One vector is turned by the same rotation once a tick. Each row is the vector after some number of ticks, and that number follows the row.
The counts run from 0 to 449.
[126 128 150 112  97 148 117 117 174 173 114 103 160 132 160 132  53 157
  94 151 129 149 117  78  89 119 142 108 109 131 136 152 106 117 123 147
 128 153  77 159 165 101 115 103]  193
[171 141 130 116 123 150 126 138 170 134 107 118 113 162 163 143  98 152
  69 126 111 133  86  95 106 141 134 133  98 140 106 104 119 101  98 147
 126 103 109 132 221 111 128 131]  169
[ 96 135 138 100 119 132  96 103 167 177 107  64 128 137 166 128  82 129
  86 136 120 150 115  92 103 126 158 148 105 130 136 119 144 133  85 119
 164 111 100 141 174 136 152 107]  373
[152 111 129 128 110 120 159 130 174 166 119  79 117 169 147 128  99 133
  85 135 139 181 114 143 122 120 100  95 128 155 132 163 115 121  85  69
 149 111 105 152 161 169 142 129]  256
[160 142 153  88 125 114 151 119 129 166 102 109 163 105 146 144 105 151
  77 129 122 155  74  89  62 103  99  87 110 154 145 159 112 137 119 117
 144 111 119 138 154 115 148 138]  430
[131 147 129 120  95 121 153 111 181 174 128  73 165 161 166 147 101 126
 108 112 143 165 126 124 129 100 141 118 120 162 143 126 142 122  92  76
 157 116 120 108 174 145 165 119]  41
[145 110 114  98 109 128  96 135 153 116 113  87  83  90 184 131 112 146
  85 105 133 154 104 103 117 148 107 107 109 143 118 159 133 140  84 119
 133  96 102 150 171 114 114  79]  334
[108 156 137 110 120 154 103 110 168 193 103  96 138 152 153 120  98 153
  71 163 127 151 109  96  85 115 132 141 118 156 140 124 109 106 103 133
 144 127  98 148 171 128 151 132]  387
[135 111 127 109  98  91 130 116 169 177 106  70 162 111 167 163  87 156
 122 110 132 159 123 101 103 112 153 105 115 149 156 161 135 141 104 114
 160 123 109 124 150 102 147  88]  10
[170 135 131  91 140 136 117 143 158 136  94  70  82 139 182 143 101 126
  71 106 147 127 117 136 131 159 155 107  99 133 119 112 131 115  78 114
 134  93  96 143 155 137  95  92]  136
[126 125 134 131  86 150 142 115 175 132 130  91 135 154 146 115  95 122
  78 119 137 177  99 106 120 135  84 109 118 136 108 146 144 119 103  63
 122 144  83 144 181 154 137 123]  61
[139 149 102 128 101 134 159 112 188 157 115  90 135 179 163 143 102 136
  99 111 133 169 135 122 148 129 152  90 122 148 120 131 134 109 105  85
 120 130  97 136 188 161 129 109]  45
[161 125 117 109 122 106 168 133 144 163 107  86 166 122 136 127  94 161
  88  92 119 156  75 126 130 141 115  72 112 137 137 180 133 132 105  87
 131 119 117 120 191 132 122 105]  229
[156 155 124  90 119 124  99 134 154 139 103  83 123  86 175 159 135 157
  75 104 158 116 113  95  95 148 107 114 109 168 133 114 133 137 118 108
 110 136  92 126 142  76 115  88]  324
[110 143 125 123  89 147 127  99 187 181 119  77 150 161 152 138 100 136
  91 135 150 164 142 108 112 115 119 114 122 149 123 134 135 120 113  72
 121 162  71 146 146 146 148 112]  57
[125 124 134 104 132 122  92 122 170 168 100  55  95 143 167 156 101 129
  82 146 138 139 127 107  96 138 164 148  99 129 142 112 128 135  85 115
 164 111  95 158 146 125 131  97]  147
[144 191 142 115  92 145 138 113 157 126 132  74 144 120 157 135 104 109
  68 128 174 140 122  85  92 115 108  95 113 174 156 129 117 138 130  65
 132 125 109 151 135 129 139 128]  86
[ 95 150 138 108 127 141 113 100 183 176 101  82 110 153 171 126  80 133
  85 135 118 156 127  97 108 134 164 126 113 130 125 110 135 107  90 126
 137 121  87 157 175 144 122  97]  375
[149 131 154  92 112 122 118 133 170 120 117  88  98  93 201 135  90 126
  94 105 143 147 122 107 120 144 124  96 112 154 130 129 137 117  88 116
 125 119  87 142 141 111  89  77]  331
[156 136  99  89 140 122  95 133 150 154  85  73  93 139 158 168 131 152
  63 114 128 129 106 118 106 147 148 133  88 122 117 115 137 142  90 115
 138 102 103 139 173 120 136  98]  141
[174 132 111 125 125 125 168 140 169 168 103 103 116 174 147 150 130 156
  73 118 134 167 110 149 129 127  97  82 123 153 118 141 120 104 101  78
 113 125 101 132 178 154 135 135]  259
[160 141 113 121  79 140 107 130 159 111 127  67 104 118 178 143  90 124
  89 127 175 130 141  90 111 135 131  97 114 158 148 155 105 151 117 100
 132 119  88 165 133 115 117  89]  315
[158 147 125 118  78 134 114 133 161 109 133  66 117 115 178 149  90 115
  88 129 176 134 138  84 108 127 129 107 111 164 158 144 115 151 117  92
 147 115 102 160 136 110 128  99]  314
[171 135 131  95 139 130 128 144 153 125 104  70  85 135 172 147  97 123
  71 104 143 129 109 128 132 159 143 118  96 125 121 114 139 116  80 104
 139  92 109 141 171 129 102 104]  137
[133 132 121 100 128 142 111 128 161 143 116  79 116 130 161 121  91 141
  74  96 116 136  81 114 137 160 136 139 100 118 112 124 151 119  80 108
 145 100 108 119 213 125 125  99]  365
[157 179 101 123 101 139 151 115 153 104 126 114 114 139 151 134 129 127
  65 111 139 156  94  82 102 126  86  90 115 168 117 120 123 129 133  77
 105 116 110 144 182 136 143 127]  79
[180 154 150 105 133  89 170 135 154 177  98  69 154 134 146 164  97 136
  91 124 152 143 113 115  96 123 145  78 115 158 171 136 113 128 121  87
 150 124 117 144 136 122 119 123]  448
[139 127 136 126  86 127 115 107 172 145 120  70 136 153 146 168 114 118
  80 139 158 161 127  93  86 113 105 122 105 144 132 125 138 155 122  62
 147 146  86 158 129 136 166 127]  282
[151 126 104 121 109 122 144 131 171 165 112  93 154 147 158 142 124 161
  93  98 121 169  93 129 130 120 102 116 124 167 121 149 143 126  83  92
 143 112 127 101 213 129 169 118]  35
[130 125 139  97 135 120  94 124 160 162 105  48 102 137 161 158 100 123
  77 135 141 131 119 102  97 139 152 151 104 131 145 112 136 145  87 112
 173 105 108 146 152 123 138 101]  146
[165 127 112 123 100 144 148 118 171 144 109  77 123 186 164 159 107 121
  77 115 147 173 137 135 117 117 137  90 112 129 109 130 122 126 108  73
 116 129  83 148 154 170 133 125]  271
[158 140  93 103 107 125  84 139 149 126 109  78 110  97 161 153 132 166
  70 107 154 123 109  97 106 151 102 109 105 149 129 149 121 149 120 102
 114 133  88 144 156  87 128  87]  322
[136 167 158 101 101 156 142 105 151 152 118  88 171 151 154 126  52 115
  83 136 132 142 101  72  93 109 157 109 101 133 144 135 117 129 121 112
 151 115 117 145 174 139 135 132]  404
[157 176 101 125  96 140 135 115 145 108 130 104 126 129 146 140 131 127
  66 112 143 157  92  81  95 122  84  96 110 166 123 139 123 142 135  72
 119 109 115 141 181 134 152 132]  80
[132 126 145  93 115  96 152 106 149 192 101  70 180 116 156 153  99 137
 103 107 125 175 105 119  98 109 130  94 113 141 150 156 143 144 105  83
 156 128 114 121 148 133 152 109]  236
